106   99  117  119  105  154  141
104  106  100  116  119  150  156
136  114  103  106  100  138  138
=> 154

102  130  131  116  122  130  143 => 130

125   99  113  124 => 113

116  132  129  107  151  129  124 => 129

129  135  121  139  150 => 139

128  101  120  122  107  134 => 107

150  118  107  126  152  134 => 152

136  141  143  120
131   99  131  113
=> 143

126  151  131  116
132  144  119  125
125  133  132  128
=> 131

154  120  128   98  124 => 98
---
[[128, 105, 126, 132, 104], [112, 137, 115, 107, 140]] ans = 126
[[132, 99, 135, 114, 129], [134, 133, 135, 136, 135]] ans = 135
[[135, 102, 108, 126, 157], [125, 125, 124, 127, 125]] ans = 108
[[124, 111, 130, 120, 132], [110, 151, 136, 156, 128]] ans = 130
[[137, 146, 154, 145, 140], [128, 130, 141, 154, 132]] ans = 154
[[107, 132, 103, 152, 123], [133, 116, 105, 119, 126]] ans = 103
---
[[132 147 110 118]
 [115 132 114 100]]	147

[[128 128 127 126 124]
 [141 110 135 135 157]]	127

[[133 107 110 107 133 154]
 [122 155 129 107 115 109]]	107

[[128 128 154 156 155]
 [128 128 155 156 156]]	154

[[120 124 122 102]
 [104 133 130 111]]	124

[[123 133 118 150 132]
 [127 129 126 133 129]]	118
---
[[128 119 127 106 119]
 [133 133 115 111 116]
 [145 140 118 121 114]] >> 118

[[130 132 139 147 151 151 122]
 [131 141 130 137 133 129 130]
 [111 112 124 125 132 133 134]] >> 132

[[115 106 125 108 127 126]
 [121 132 127 131 124 129]
 [134 123 131 125 136 130]] >> 125

[[131 118 125 120 119]
 [112 145 132 144 118]
 [134 136 157 134 130]] >> 157

[[146 127 124 156 120 134]
 [134 152  99 144 133 105]
 [126 118 123 122 121 130]] >> 122

[[153 114 113 158 107 117]
 [111 135 135 113 138 131]
 [152 127 101 101 120 138]] >> 101

[[130 119 124 106 144 126]
 [151 120 130 112 131 121]
 [126 128 119 112 130 126]] >> 112

[[131 147 140 106]
 [135 154 119 115]
 [112  98 142 101]] >> 98
---
[111 123 102 142] | 111

[[105 133 130 102]
 [157 122 142 143]
 [157 125 143 142]] | 157

[112 128 104 141] | 112

[[118 114 143 148]
 [157 157 107 136]
 [134 146 157 110]] | 134

[130 106 127 123] | 130

[106 111 154 128] | 106

[132 152 138 129] | 132

[133 131 132 150] | 133

[144 133 141 107] | 144
---
Q:
111,133,116,111,135,121,143
111,117,140,108,157,156,116
126,115,136,124,140,148,113
A: 135

Q: 121,149,151,113
A: 149

Q:
120,134,130,146,113,123,128
136,112,119,152,119,144,152
126,103,107,118,131,137,113
A: 113

Q: 105,116,153,110,115
A: 153

Q: 107,105,109,105,117
A: 109

Q:
104,157,154,120,136,117
143,119,117,130,128,135
150,100,102,137,119,137
A: 120
---
[149 155 135 149 157 115 122] => 135
[117 146 105 122 127 123 120] => 105
[109 106 144 135 130 103 102] => 144
[115 129 156 127 152 150 115] => 156
[132 102 112 142 132 112 130] => 112
[144 121 123 156 135 137 129] => 123
---
[[121 132 134 108 109 129 129  99 106 131 139 111 158]
 [146 143 105 141 127 110 148 132 135 122 105 144 117]
 [133 136 118 121 110 115 147 108 113 122 126 125 146]
 [121 133 146 113 116 143 111 117 115 141 147 118 141]
 [139 137 106 130 117 105 158 117 123 117 113 132 136]
 [133 149 149 123 120 147 106 125 123 149 148 130 129]
 [108 106 143 110 125 137 123 116 115 123 142 106 145]
 [126 124 134 140 147 139 111 153 147 134 126 136 100]
 [130 147 141 121 120 142 108 124 122 145 140 127 130]
 [120 103 120 128 131 116 143 125 128 109 122 122 136]]
126

[[110 133 122 130 114 127 128 143 126 128 133 147 118 126]
 [113 137 129 123 135 133 125 128 134 123 127 156 121 117]
 [119 126 119 136 103 122 130 148 120 132 135 126 122 136]
 [123 136 137 119 149 134 125 113 137 120 124 149 127 115]
 [120 136 133 120 147 134 125 118 137 122 124 152 125 115]
 [149 122 132 127 148 131 127 112 133 131 119 106 140 129]
 [138 118 120 137 110 122 131 140 120 136 130 102 132 142]]
120

[[146 149 139 144 148 118 128 143 133 131 109 136 127 141]
 [122 113 143 128 132 133 133 132 128 110 144 129 128 132]
 [141 134 145 141 148 121 127 145 135 120 123 134 129 143]
 [133 151 129 137 132 127 134 128 125 138 113 133 123 127]
 [136 120 146 136 145 123 126 144 135 112 133 132 132 143]
 [122 150 133 135 125 137 144 120 120 135 124 134 118 119]
 [143 138 116 129 133 115 116 133 134 143 108 127 133 133]
 [109 117 112 113 104 138 131 107 119 132 138 121 125 110]]
122

[[140 135 125 108 141 111 133 124 131 125 137 122 135 114 132]
 [128 131 127 137 139 119 123 131 148 117 141 126 120 133 139]
 [135 119 127 118 125 120 119 122 125 137 127 138 129 133 105]
 [127 129 131 117 131 116 141 112 137 126 139 147 133 118 113]
 [122 114 116 122 140 122 121 121 133 136 140 123 132 114 111]
 [127 124 125 122 119 124 116 130 134 137 119 125 123 113 118]
 [126 117 133 111 130 106 139 116 130 128 145 132 136 118 134]
 [123 109 140 114 132 128 114 135 125 114 127 130 119 120 122]
 [141 122 133 108 136 128 119 127 113 121 133 120 118 134 128]
 [124 132 137 117 135 114 142 116 138 131 142 134 133 111 121]
 [146 128 128 137 128 119 120 122 130 138 136 119 137 119 120]]
141

[[125 127 120 124 127 128 122 124 128 128 133]
 [127 130 127 128 129 127 131 125 131 133 127]
 [125 125 131 126 129 133 146 137 133 141 122]
 [126 126 130 126 129 132 140 134 131 136 124]
 [127 109 133 140 158 125 138 122 102 140 127]
 [121 136 124 126 128 127 141 118 143 147 125]
 [133 122 131 129 127 129 119 135 117 114 130]
 [128 122 129 132 138 127 131 126 120 132 128]]
121

[[146 137 132 133 127 135 137 139 132 133 139 121 119]
 [122 114 137 112 136 136 115 121 137 138 128 109 119]
 [120 120 151 125 132 147 118 120 125 122 131 115 110]
 [129 132 122 131 136 122 114 126 131 127 131 117 131]
 [146 144 123 132 134 128 143 147 130 137 121 133 127]
 [148 135 130 124 115 136 135 136 118 121 134 114 105]
 [127 131 118 122 145 124 122 132 135 142 127 129 136]
 [119 122 133 127 127 128 119 128 129 114 129 131 128]
 [125 127 128 136 133 129 120 134 130 121 133 132 124]
 [142 143 132 139 122 119 152 147 121 129 134 130 120]
 [120 126 123 128 142 125 112 125 134 145 124 130 145]
 [126 131 117 132 139 108 122 140 133 149 114 128 153]]
142

[[111 105 143 147 146 119]
 [148 149 115 127 107 140]
 [110 142 151 140 107 121]
 [134 139 108 144 130 144]
 [145 129 105 100 148 113]]
110
---
[125 104 156 136 115 139] -> 139
[109 106 110 140 142 101 119] -> 140
[121 156 145 129 147] -> 147
[114 112 154 103] -> 114
[ 99 125 112 122 113 142 112] -> 125
[128 135 123 108 117 152 131] -> 135
[123 139 153 148 111 107 118] -> 148
---
[[148 134 143 134 141 142]
 [126 104 151 153 128 117]
 [133 154 110 113 141 151]] Answer: 148, 151

[155 119 140 131 126] Answer: 155, 126

[125  99 116 104 137 139 143] Answer: 125, 143

[[127 117 141 148 118]
 [105 150 138 119 126]] Answer: 127, 126

[[138 154 141 108]
 [136 152 143 110]] Answer: 138, 110

[113 131 136 120 157] Answer: 113, 157

[[138 154 139 131 137 119]
 [138 101 118 153 109 109]
 [138 140 139 136 125 119]] Answer: 138, 119
